0: [104 134 173 144 100 103  86 137 109 117 179  75 103 194 178 124 170 171]
1: [112 134  81 208 186 157 183  94 143 181 102 131  91 169 116 197 154 127]
2: [139 124 135 137 134 136 108 146  85 107 123 226 106 146 138 133  46 134]
3: [153 220 162  52 106 148  13 144 161 109 154  65 120  80 179  96 170 126]
4: [116 121 177 135 114 144 138 121 127 110 158 111 119 162 146  97 131 140]
5: [103 104 167 109 116  93 124  93 179  97 103  76 143 124 134 130 178 107]
6: [135 114 150  55 138 108  98 106  97 136  45 148  92 138 126 165 110  75]
7: [112 123  84 145 154 180 123 110 162 127  74 160 127  86 104 132 136 147]
8: [140 112 125 181 203 117 168 139  90 120 148 222 136  94 125 112  80 115]
9: [133 110 126 167 142  82 157 120  93 108 114 212  89 122 129 152  73 110]
10: [166  91 174 104 109 157 141 135  52  88 181 172  89 125 105 104 118 132]
11: [ 99  83 134 126 149 109 159 129  94 140 120 135  86 181 110 167 110 105]
12: [157 100  89 105 155 113 120 113 140 124  42 218 144 108 139 134 107 129]
13: [120 175 118 130 155 202  94 165 136 153 123 109  99 200 119 135 138 124]
14: [149 129 181  86 127 142 110 120 149 101  86 160 181 125 111  80 133  99]
15: [122 124 189 121 123 141 121  82 119 110 171  89 115 106 123 122 163 115]
16: [181 135 182  28 153 124  21 132 138  89 107 205 119 116 153 105 155 107]
17: [143  42 189 114  95  85 184 116  69 106  91 233 163 178 131  91  63 153]
18: [131 117 116 201 184 169 180 120 137 178 160 101 145 166 100  98 162 103]
19: [137  92 134 184 161  71 177 112  95 114 113 199 106 129 127 162  86 111]
20: [172 169  83 104 113 143 103 195 127 138 176 129 149 135 155 130  93 135]
21: [174 152 152  28 131 111   4 149 174 115 106 168 137 117 175 110 173 122]
22: [104  88 109 190 123 133 212 128  29 152 152 180  86 173  93 102  35 143]
23: [ 97  81 144 127 124  74  85 106 122  98 128 147 120 218 131 168 101 129]
24: [135 246  87  46  96 156  71 201 141 186 123  63 145 154 144 103 151 138]
25: [ 83  65 132 143 144 116 172 122  92 151 121 143  98 223 120 185 103 115]
26: [135 143  96 116 135 119  39 137 177  86 148 114 119  64 154 145 161 138]
27: [173 179 145 102 123 131  95 120 117 158 149  86  82 140 155 112 198  90]
28: [112 122 188  58  82 109  91  81 193  80  95 100 169 119 136  84 164 126]
29: [154 118 155  78 160  78  77 112 140  97 118 146 119  78 163 138 158  97]
30: [106 113 109  95  70 120  97 119 163 114  80 117 103 177  89 139  97 133]
31: [143 153 173  98 110 133  88 127 167  99 155 119 134 112 157  89 159 146]
32: [ 80 161 131 118 102 177 121 118 163 140 116  83 108 147 100  99 125 149]
33: [122 110  92 193 139  77 153 123 128 155 126 113 104 206 148 148 111 146]
34: [ 94  87 117 163 141 115 132 108 144 128 138 130 128 159 111 161 104 125]
35: [126 103 199 136 105 110 208  59 161  99 105  92 119 158  75 161 126  59]
36: [127 151 110 133 194 133  34 155 159  99 176  94 138  93 158 156 194 135]
37: [108 193  58 126 111 118  73 142 163 149 116  67  81  85 146 175 152 142]
38: [127  93 176 178 136  95 200 102  91 152 153  96 146 157 148 122 162 102]
39: [160 133 122 109 116  61 128 162 117 118 106 192 142 158 167  91 115 137]
40: [117 139 102 144 211 122  79 187 106 179 170 122 127 213 226 144 177 142]
41: [164  91 162  89 114 132 113 158  57  97 179 188 103 104 129 121 120 143]
42: [172 153 101 111 104 140 128 195 125 132 154 139 162 141 138 114  86 145]
43: [140  76 165 141 131 135 148  79  75 115 159 155  69 123 101 144 133 106]
44: [114 184 158 109  99 141 111 129 148 147 106  70 178 167 135 104 155 125]
45: [137 139  82 148  93  87 172 172 101 153 136 110 154  95 179 113 123 184]
46: [114 116  92 169 117 107 142  81 151 113 147  98  86  80  81 182 112 114]
47: [ 91 153 128 157 134 147  90  88 158 149 136  51 111  96 141 152 211 125]
48: [147  97 163 122  96 101 122 119 138  75 171 141 135 100 133 108 115 135]
49: [ 83 159 126 151 113 165 123 115 170 132 122  81 122 147 103 120 155 140]
50: [124  72 161 127 119 110 173 125 162 119  67 143 152 179 125 130  94 106]
51: [135 160 113 108 127 136  89 175  95 122 144 183 167  93 160  75 122 166]
52: [127 139  72 211 178 159 209 112 136 197  81 117 122 174 105 187 141 122]
53: [ 82 119 167  80 149 146 108 144 165 134 148  91 184  61 110 115 141 115]
54: [142  98 120 131 159 142 140  86 123 147  81 195 123 152  97 138 140  92]
55: [163 130 165 112 118 123 149 124 163 116  75 150 210 158 140  63 120 124]
56: [ 91  72 149 240 136 110 232 102 127 142 134 104 168  57  99 127 117 110]
57: [ 86 127 149  84 134 116  83 133 116 135 102 121  93 133 125 166 157 117]
58: [167 117 153 102 168 123  96 124 114 115 117 174 133 106 167 140 165 115]
59: [118 127  81 134 112 151 184 132 142 173 114  91 122 110 125 141 162 152]
60: [ 73  94  89 149 176 111  70 104 136 111 128 173  50 138 133 218 100 122]
61: [100  88 133 200 125 151 241 128  24 147 155 175 109 216  85  98  36 128]
62: [108  59 208 111 141  87 145 108 112 135 120 137 125 209 156 126 156 119]
63: [158 129 226  41 114 118 147  98 134 127 100 106 153 159 146  82 152  81]

[175 156 104 116 183 157  66 160 152 107 129 192 144 109 129 138 130 108] 58 51 26 20 7
[171  96 130 114  97  73 152  98  99 101 123 164 137  54 160 100 151 137] 48 58 29 39 41
[160 166 123 100  85 175 114 133 135 117 174 106 110  84 107  98 129 137] 31 32 15 20 42
[136  86 153 109  52 149 158  78 149  63 132 116 126  68  99  82 130 173] 48 15 4 31 28
[139 157  52 137 149 165 131 141  69 145 129 166 118   0  88 140 106 160] 7 51 8 59 46
[105 223 110  49 117 157  21 162 151 179  97  72  95 151 115 155 155 126] 24 37 13 57 3
[129  67 118 149 118  78 194 100 148 132  91 138 169 162 137 122 128 144] 50 34 33 38 55
[143  28 139 164 195 106 193  47 140 130  66 205 178 111 101 119 143  96] 54 19 12 50 8
[ 78 162 105 141 135 138  75  99 169 139 124  68  91  92 135 167 193 126] 47 37 49 26 57
[132 181  76  67 155 206  55 149 167 176 109 127  69 159 104 163 163 126] 13 57 37 32 24
[ 71 187 114 120 150 156  34 113 166 148 114  71 102 109 160 153 218 128] 47 37 36 26 49
[114 197  76 118 178 210 141 146  71 208 137 144  38 148 101 159 113  95] 13 1 11 52 59
[150  71 112 149 124 102 148 108 124  81 148 162 114 108 119 139 111 150] 48 34 9 19 43
[118 100  84 119 167 155  91 125 189 118  91 147 162  60 112 115 154 151] 7 26 53 12 58
[ 80  83 169 202 119 144 232  72 123 138 142  88 149  61  66  99 122 102] 56 38 35 46 18
[ 89 103 124  91 176 119  52 128 140 143 105 144  72 133 146 175 135 121] 57 60 6 29 58
[ 87 100  97 102 166 151  70  95 217  92  80 144 168  83 108 138 148 141] 7 26 53 5 12
[ 88 100 163 143 140 130  89 139 126  92 156 120 148 137 135  92 140 152] 4 48 31 15 34
[121  90 160 127 124 115 112 113 129  77 166 155 147  95 141  96 124 147] 48 4 31 15 41
[ 80 164 112 129 141 142  76  89 168 147 123  71 103 110 132 152 186 134] 47 49 37 57 32
[109  86  58 221 105  42 181  93 199  80 111  57 141 183 156 218 143 149] 33 34 46 5 1
[151 109 173  65 153  60  80 100 141  92 114 150 124  64 157 126 173  94] 29 58 16 5 31
[167 188 123 104  60 109 101 126 148 103 156  78 109  77 170  99 170 137] 31 27 3 26 48
[135 104 151  80 125 125 157 123 139 176  51 131 173 191 151 127 112 111] 50 55 63 14 62
[125  89 146 142  89  76 194  81 139 123  94 142 152 158 111 114 128 120] 50 34 38 35 55
[158 170  68 125  84 120  99 155 181  89 165 107 137  51 173 118 142 161] 26 31 20 37 45
[168 104 132 125 160 142 176  96 142 152  98 136 144 113  95 141 151  75] 54 7 50 59 58
[113  93 140 178 161 126 117 136 140 118 132 162 128 184  91 146 113 126] 34 11 23 54 25
[177 147 106 114 116 128 146 178 115 128 153 166 180 140 125 116  75 141] 42 20 51 39 2
[162 126 122 136 190 128 109 143 131 135 157 189 143 144 181  90 139 121] 58 39 51 8 42
[137 123 135  50 134 105  94 112  99 130  34 145  98 148 126 174 105  77] 6 57 54 30 12
[119  96 145  83 155 126 137 116 143 176  75 133 158 186 139 119 125 104] 50 54 62 55 11
[104 137 185 130 105 142 123 125 135 117 151 104 130 164 144 101 134 136] 4 15 31 44 49
[159 198  86 152 157 181 140 151  66 185 107 139 101 220 120 158 118  98] 13 52 1 11 33
[137 147 102 105 157 163 125 130 115 162 105 160 126 140 110 135 131 110] 54 7 13 58 57
[124 124  92 176 119  98 131 129 134 144 145  93 106 160 145 147 131 134] 33 34 59 49 4
[106 137 121 111 114 186  43 139 143  74 195  88  89  28 102 122 135 166] 26 31 36 15 53
[131  60 162 125 102  84 254  86  60 124  86 196 134 132  78 106  70  99] 17 19 9 22 50
[102  68 158  92 137 128  90  78 130 105 124 131  75 117 131 161 166 136] 57 15 43 29 5
[152 101 197  95 156 128 135 131 118 108 112 203 180 140 100  70 117  96] 14 55 58 54 50
[100  60 158 106 107 107 131  59 134  91 111 144  74  88 109 152 143 110] 43 15 5 48 46
[122 110 155 131 121 116 116 138  82  99 122 235 114 138 136 125  50 158] 2 9 41 19 39
[117 148 122  92 146 148  91 117 130 143 103 134  94 111 156 146 165 110] 57 58 29 27 6
[164 168 215  30 116 146  94 111 149 116 113  94 151 142 164  73 163  82] 63 31 28 14 44
[138 117 112 128 158 149 151 125 170 122 102 137 152  73 128 129 126 124] 7 59 58 12 53
[123 111 136 149 106 143 164  87  77 122 154 144  92  96  87 123 126 105] 43 10 15 46 4
[135 100 124 160 118 120 205  81 141 142  46 152 174 133  72 126  67  80] 50 54 35 34 19
[ 77  90 108 143 156 130  66 104 146 107 147 143  55 140 118 212 110 134] 60 34 57 23 46
[166 182 106 157 115 128 144 121  84 166 143  89  79 149 134 121 169 108] 27 59 4 49 13
[103  75 153 137 120 105 159  95 137 114  68 131 125 139  98 134  97 114] 50 34 11 54 30
[114 122 127 139 171  88 118 106 171 100 108  75 151  71 146 151 156  96] 5 29 47 26 53
[127  82 135 138 155  94 154 157 147 130 118 168 184 153 136 133  95 101] 50 34 39 19 55
[ 88 108  93 178 131 164 138  76 171 127  65 150 112  86  93 136 121 144] 7 46 34 54 49
[129 118 114 209 167 148 183 116 102 174 174 106 156 115  99 105 152 112] 18 38 56 59 34
[142 144  99 107 139 127  54 128 174  80 166 108 116  53 158 145 157 145] 26 36 31 29 37
[141 163 131  42  85 128  70 153 137 112 129 115 121  99 151 103 156 159] 31 3 21 26 51
[149 166 182 120  76 129 195 136 156 116 154  52 216  20 103  38 147 118] 53 31 15 48 44
[160 118 212  34 126  98  41  72 185  48 135 100 107  24 145 140 176  78] 29 28 31 26 16
[101 127  88 143 115 155  62 162 143  73 194 119  91  32 126 163 102 189] 26 36 37 46 48
[152 122  88 158 129  87 161 144  82 138 113 180 148 183 158 106 108 150] 39 33 9 19 45
[132 234  54 131 197 219 134 165  73 226 149 129  31 122  97 161 121  90] 13 1 52 59 37
[133 196  79 144 162 175 123 129  68 185 102 149  80 199 113 157 127 107] 13 1 52 54 11
[106 155 134  65 182 157   6 130 164 142 139 123  57 161 128 175 169  71] 57 13 36 27 26
[115  72 193 105 125 101 147 124 108 132 122 135 140 206 157 123 160 121] 62 4 50 38 11
[158  96 145 101 150 127 164 124 130 149 119 141 163 102 132 141 143 103] 58 54 14 50 29
[143 174 129 105 113 128  70 168  78 132 161 156 156  62 175  80 134 174] 51 31 20 42 41
[141 150  64 156 145 184 138 136  77 144 149 169 112  12  94 130 104 147] 7 8 51 59 46
[ 95  81 117 201 181  88 198  94  86 145  77 172 127 169 119 141  64  89] 19 9 25 11 34
[132  42 184 114 104  75 172 113  74 100  96 225 151 186 118  98  80 129] 17 50 62 19 9
[112 110 112 159  96 109 155 100 133 131 158  95  98  74  73 153 104 135] 46 34 59 48 15
[127 156  77 135 144 139 174 132 152 182  99 128 136 116 123 133 125 116] 59 7 52 49 54
[113 173 153 111 136 185 123 178 120 163 156  79 101 148  97 138 117 106] 13 32 49 4 44
[148 103  77 129 179 112 152 128 141 133  31 212 161  79 124 152 102 136] 12 7 54 9 19
[168 129 138  64  64 128 127 166 117 101 117 144 177  44 150  67 122 166] 51 48 31 42 14
[163  77 128 135 121 120 159 105 127  91 147 172 129  84 122 138 113 139] 48 43 9 19 41
[142  92 121 193 144 102 233 121  85 146 172 135 140 122 139 122 118 116] 38 56 19 8 18
[120 166 102 160  75 104 139 119 163 118 128  97 151  68 145 118 117 165] 45 59 49 48 31
[101 131 115 180  88 106 178  90 148 123 145  70 124  63  85 135 106 131] 46 56 59 49 34
[110 166  50 128 121 119  91 146 169 139  95  73  88 116 124 192 142 142] 37 59 49 26 57
[145  87 134 120 154 131 162 106 150 141 103 148 164 112 118 158 148  95] 54 50 34 58 7
[122 122 182 124 113 123 179  72 173 100 102  86 120 163  83 146 127  76] 35 5 50 15 34
[138 124 158 133  86 114 157 101 146  84 162 128 182   0 149  74 139 146] 48 31 53 15 51
[131 105 160  88 179  88  56 104 149 109 123 144 103  84 167 152 157  96] 29 58 57 26 16
[135 120 139 120 138 122 102 163  88  99 124 240  96 130 146 136  51 133] 2 9 41 39 8
[150 176 153  82 138 158  85 159 147 158 109 111 167 138 139 101 150 111] 44 31 14 27 13
[116 116  88 186  57 108 197 135  55 148 136 105 144 139 124 106  99 200] 45 59 22 33 4
[182 127 150 141 136 124 174 129 139 130  79 167 199 163 131  66 130 113] 55 14 50 39 54
[118 142 107 172  38  86 192 143  74 153 144 106 165 134 134 100 105 193] 45 59 42 4 33
[154 160  95 139  88 108 174 156 115 139 152 107 152  87 161 115 128 160] 45 42 59 20 51
[146 123 110 160 128 123 184 143  93 163 100 154 151 207 140 111 133 134] 33 39 11 50 54
[ 99 103 195 137 103 116 147 116 118  88 154 105 134 156 151 103 106 148] 4 48 15 62 0
[118 121  52 185 124  92 162 166  68 170 143 132 155 123 129 139  85 150] 45 33 42 34 59
[144 139 185 133 141 134 136 135  90 122 127 176 133 171  99 108  79  71] 2 14 54 4 11
